In the rows, 128 means zero.
One turn moves each row of this set onto another row. After a few examples, where does it send each row asked below?
zito: [117 123 133 144 151 103 100 122 139 102 133 150 107  70 118 124 138 110
 167 134 114 150 131]
gaz: [142 142 116 155 129 132 129 143 140 128 120 123 116 143 141 126 129 173
 131 117 130 136 132]
Fugim: [109 126 123 152 138 133 156 135 130 137 137 139 108  76 116 119 132 138
 148 123 124 130 127]
vun: [104 119 120 150 137 131 137 118 147  98 126 108 104 118 133 131 137 172
 131 129 102 138 113]
pof: [130 134 141 146 150 132  75 128 153 118 123 133 105  92 177 122 135 129
 142 117 107 133 121]
Kap: [146 142 121 149 142 131 134 137 124 133 117 119 115 137 133 125 143 166
 136 124 141 136 115]
bur: [132 149 142 142 156 141  75 138 148 112 123 143  92 103 146 121 162 125
 125 126 116 128 111]
sofo: [144 135 145 139 155 132  79 127 127 121 119 132 105  98 157 133 164 129
 149 137 116 131 105]
siza: [126 129 122 145 128 133 111 131 154 104 139 143  98  62 136 144 126 133
 120 118 137 132 139]
Nume: [ 98 119 120 151 140 136 133 122 139 111 129 109 104 113 128 123 134 173
 133 128 105 135 110]
Sime: [107 130 126 153 142 114  96 136 151 103 136 156 100  76 112 116 133 112
 153 128 108 143 139]
zivuv: [133 126 128 136 142 134 115 124 130 118 133 138 101  54 129 140 142 128
 130 125 152 131 118]
beto: [142 136 152 145 144 140  80 150 143 121 112 153 114 140 127 123 137 113
 130 140 129 137 123]
dimu: [119 133 124 146 128 132 159 144 131 117 137 150 103  89 104 133 151 138
 140 138 119 132 134]
bifaz: [129 115 133 138 134 111  90 129 143 142 130 130 114 150 116 118 117 130
 157 123 109 129 125]
romot: [149 141 124 144 141 125 138 135 140 111 115 121 113 139 140 131 142 166
 129 118 141 143 126]
lurob: [111 129 125 152 127 133 159 139 153 112 139 147 106  84 120 126 132 139
 134 122 119 133 142]
mes: [130 128 137 134 142 116  94 129 159 120 130 138 105 157 106 118 131 119
 138 125 118 133 123]
zas: [125 127 119 149 126 140 101 137 124 140 142 141 104  57 127 136 126 142
 136 124 134 121 127]
sude: [135 117 139 129 151 108  98 113 141 130 123 127 111 146 114 117 129 118
 156 126 126 133 112]
zat: [146 136 144 138 140 128  80 133 146  97 121 140 102 105 166 146 161 130
 136 137 105 137 130]
Kig: [118 125 130 142 144 125 167 124 140 113 132 141 109  78 121 125 139 133
 145 125 132 135 129]
Nemal: [142 121 123 137 115 131 109 135 123 118 141 143 105  66 133 160 140 142
 136 140 129 132 138]
suzip: [109 131 125 150 144 114  92 135 127 121 135 153 104  75 104 119 143 118
 164 140 108 137 127]
Gavo: [138 147 119 152 145 131 132 138 143 127 117 124 108 137 136 116 134 165
 124 110 144 134 120]
Pogif: [153 118 154 139 134 128  83 140 136 116 112 145 126 134 149 137 130 119
 150 143 121 144 134]
maf: [135 127 147 153 138 138  73 148 135 143 112 143 123 130 140 117 118 122
 144 131 125 135 124]
kelu: [117 133 129 145 141 110  98 135 137  97 136 157  99  80 102 126 152 113
 155 143 111 144 135]
Zar: [133 142 136 150 136 144  66 144 139 133 129 138 101 103 156 124 151 139
 138 131  98 125 124]
Nefa: [132 138 121 140 123 141 106 144 136 114 142 150  92  72 110 145 148 134
 115 131 136 125 131]
tuni: [120 119 123 147 121 127 160 135 128 124 136 140 114  81 126 137 137 146
 155 132 115 132 140]
kani: [144 138 122 149 140 125 134 127 140 127 116 116 121 132 152 123 126 167
 137 113 141 141 124]
Vuv: [109 117 122 144 140 130 140 117 134 102 124 109 105 116 128 131 144 173
 136 133 104 139 111]
rak: [114 121 127 148 132 107  95 136 136 107 137 154 107  76 118 131 136 123
 169 140  99 145 146]
Poret: [130 116 138 133 144 106  96 115 167 116 127 131 113 146 125 119 116 119
 150 114 122 136 126]
Tona: [105 121 124 147 149 134 137 118 137 102 121 111 100 117 122 126 145 168
 132 130 109 137 103]
bimo: [151 125 157 140 156 127  86 130 136 123 107 141 121 125 141 120 134 109
 145 137 141 141 115]
Zeki: [143 119 137 126 132 104  97 124 146 118 127 133 113 156 116 133 134 127
 154 133 112 138 131]
disa: [138 125 152 149 141 131  85 141 160 113 111 146 123 131 150 122 113 115
 137 125 128 139 136]
kagi: [103 123 120 150 140 139 133 124 138 108 128 113 100 122 119 126 145 173
 129 132 102 133 109]

suzip turns into zito
mes turns into Zeki
Now these:
zas turns into zivuv
tuni turns into Fugim
gaz turns into Kap
vun turns into kagi
beto turns into Pogif
pof turns into bur

One turn moves each row of this set onto another row. After a few examples, where does it send each row asked below?
fut: [ 89 145 130 143 117 132 129 127 128 133 138 156  86 106 140 118 125 119
  98 104 151 100 115 112 126 162 143  99 151]
pudo: [112 151 136 138 137  74 132 132 134 160 131 148 106 107 110 143 158 113
 127 112 120 114 116 118 133 154 112  88 170]
dasi: [ 87 114 142 149 155 133 124 145 128 133 127 141 100 105 115 107 123 127
 109 113 123 104 144 145  88 142 120  82 143]
vog: [114 147 127 163 130 105 140 125 152 100 115 145 127  82 119 109 156 115
  97 107 112 104 152 117 126 164  97  89 144]
pigi: [108 156 106 150 123 104 134 145 122 116 116 144 139 106 132 113 133 109
  81 131 125 132 126 138 119 174 134  96 178]
sez: [ 95 135 146 128 142 114 116 164 133 131 101 120 125  84 121 121 128 101
 130 117 110 124 119 151 113 123 129  95 142]
zedez: [102 147 106 160 115  98 119 148 120 114 106 160 130  90 133 104 132  99
  87 125 126 113 125 138 112 173 135  98 158]
Mogir: [128 150 121 142 128 103 108 166 112 142 122 150 124 105 143 119 109 130
 108 146 136 127 126 118 106 145 104  94 128]
rano: [ 98 127 143 127 158 130 123 147 106 141 128 143 107 107 130 144 155 123
 144 105 133 100 128 126 131 148 127  97 152]
pivi: [130 152 121 149 159  62 130 127 135 134 106 133 127  81 126  99 147 110
 139 114 128 127 130 121 135 148 113  94 147]
Mim: [129 183 127 150 139  80 111 138 138 138 103 151 125 106 137 110 168 102
 122 106 133 121 123 121 129 139 115  95 163]
pipa: [103 180 121 118 113 135 104 120 127 146 127 142 115 108 134 127 143 122
 102 132 135 125 123 121 131 180 128 106 148]
Neb: [101 134 134 124 160 126 109 129 150 129 118 119 118 104 128 115 145 121
 132 115 156  93 148 121 139 160 146  84 123]
Pir: [ 88 138 129 134 152 113 116 122 110 118 131 126  97 114 151 106 108 144
 119 119 119 122 130 107 131 137 114  85 150]
fep: [ 82 149 127 168 132 118 136 111 134 106 112 131 127 101 115 109 163 101
 110 112 147 106 129 133 145 157 139  92 157]
gik: [ 89 170 128 130 103 125 105 121 113 147 120 156 109 102 148 108 149 116
 110 113 134 109 116 115 130 176 123 102 143]
gugi: [ 88 145 127 159 136 122 127 126 115 107 112 139 116  91  93 145 158 108
 106 123 131 112 123 144 137 151 137 110 160]
Num: [ 99 127 118 151 109 121 147 139 144 133  86 156 109  98 109 127 131 129
 105 119 126 120 128 155 111 150 114 108 142]
Leb: [ 93 158 125 155 135 100 141 136 129 141 131 144 135  88 127 141 113 148
  90 128 116 119 138 150 141 158 116  84 163]
Til: [144 153 117 149 166  79 125 124 123 136 110 148 120  77 108 122 136 109
 136 126 136 131 134 135 126 153 110  98 150]
zasuz: [101 121 129 146 165 108 145 157 144 128 119 125 125 102 149 121 125 123
 124 134 104 117 149 137 123 135 113  86 132]
Ras: [112 146 145 148 150 135 132 138 146 132 115 130 130  93 133  99 124  92
 126 114 150 129 136 154 109 137 125  64 146]
Nogag: [ 80 160 121 144 161  92 143 130 155 138 166 144 118  87 119 133 142 120
 111 126 136 118 133 110 123 156 122  97 150]
Bim: [ 97 137 118 152 111 119 162 128 161 131  93 139 119 114 123 108 136 131
 105 120 134 127 131 148 122 154 117  92 148]
tisa: [133 137 127 150 114 111 120 126 132 118 103 119 131 119 142 113 149 135
  99 130 134 126 137 142 134 141 101  78 167]
Zak: [ 82 121 139 136 157 124 129 146 147 129 127 112 114 116 119 102 124 134
 105 120 120 115 146 137 102 145 131  83 147]
roto: [ 89 149 123 124 120 129 122 135 139 129 137 137  91 107 126 133 121 130
  90 118 139 111 115 110 135 163 151 107 151]
suna: [101 138 123 139 155 126  98 115 112 116 130 141  88 100 133 115  95 137
 112 130 136 112 142 119 121 144 116  86 132]
Takez: [102 150 132 144 120 121 121 134 146 119 103 122 108 112 124 117 160  96
 143 104 159 114 131 122  96 133 131  99 136]
Karov: [139 187 119 144 145  90  96 138 143 137 101 153 122  99 115 126 156 101
 111 123 140 123 128 132 125 143 120  99 153]
vali: [ 85 147 122 170 126  93 130 127 132 138 119 157 130  75 136 114 112 134
  94 117 127  95 144 146 137 162 117  81 137]
tufas: [112 121 130 155 167 121 139 149 140 130 120 145 116  92 143 123 119 113
 123 135 120 107 155 149 111 139 109  81 121]
Lipek: [121 157 125 144 140  79 111 112 165 151 121 149 108  95 104 120 145 102
 115 123 151  98 137 123 130 169 124  77 135]
nor: [106 138 111 138 124 125  99 136 118 143 128 128 115  97 128 111 121 117
  85 131 119 102 134 100 133 151 131 111 115]
zulid: [124 153 124 144 126  98 121 160 127 140 124 138 133 117 159  97 116 129
 109 140 141 129 128 109 114 147 108  83 131]
nimig: [101 158 126 151 166  79  93 136 134 150 127 128 114  87 140 106 142 124
 110 112 113 103 132 135 129 144 141  95 110]
ziza: [ 94 181 133 127 146  84 102 109 135 140 135 143 106 125 116 122 144 143
 121 115 122 113 118 134 136 150 135 107 147]
zurup: [101 179 135 148 144  96 103  96 127 140 137 169 100 120 123 110 140 129
 125 106 142 103 126 141 122 153 128  97 139]
rusuf: [132 123 126 155 109 109  95 133 119 115  89 141 116  98 128 120 145 127
  99 127 128 107 137 146 121 140 100  90 146]
mudal: [120 149 126 154 138 114 141 136 138 103 121 146 124  85 105 139 154 121
  97 117 104 117 148 125 122 162  96  99 157]
Bupul: [114 147 121 149 132 141 136 129 101 152 150 137 117 120 145 109 132 116
  95 122 131 122 129 105 129 151 115  94 152]
zako: [110 149 120 125 162 111  93 136 130 117 109 138 128 102 121 122 133 118
 159 137 128 121 145 152 132 139 133  96 146]
Gulet: [ 97 146 137 125 135  95  89 152 110 150 100 136  83  94 142 116 132 123
 114 113 135 123 114 120 139 133 112  99 147]
rebi: [122 167 130 160 180 106 124 130 115 160 153 140 114 104 141 126 142 123
 115 115 128 125 131 149 122 147 127  82 146]
bapeg: [121 165 134 131 149 120 105 126 133 147 116 128  93 109 141 106 125 121
 104 128 173 138 135 128 139 149 116  74 152]
veva: [108 155 131 134 128 126 122 140 140 123 109 117 106 115 114 140 158 104
 137 116 150 129 126 130  96 130 131 106 149]
Gepaz: [ 77 151 121 154 153  91 129 134 147 138 158 164 108  72 117 129 139 109
 112 120 136 102 133 111 114 154 120 103 132]
baf: [104 145 129 139 159 107 110 131 121 122 112 151 129 109 145  97 143 112
 171 117 134 118 141 145 130 137 121  82 154]

Takez turns into zulid
Neb turns into bapeg
Now these:
rusuf turns into vali
baf turns into Pir
fut turns into Mim
pudo turns into sez
Zak turns into pipa
Bim turns into pigi

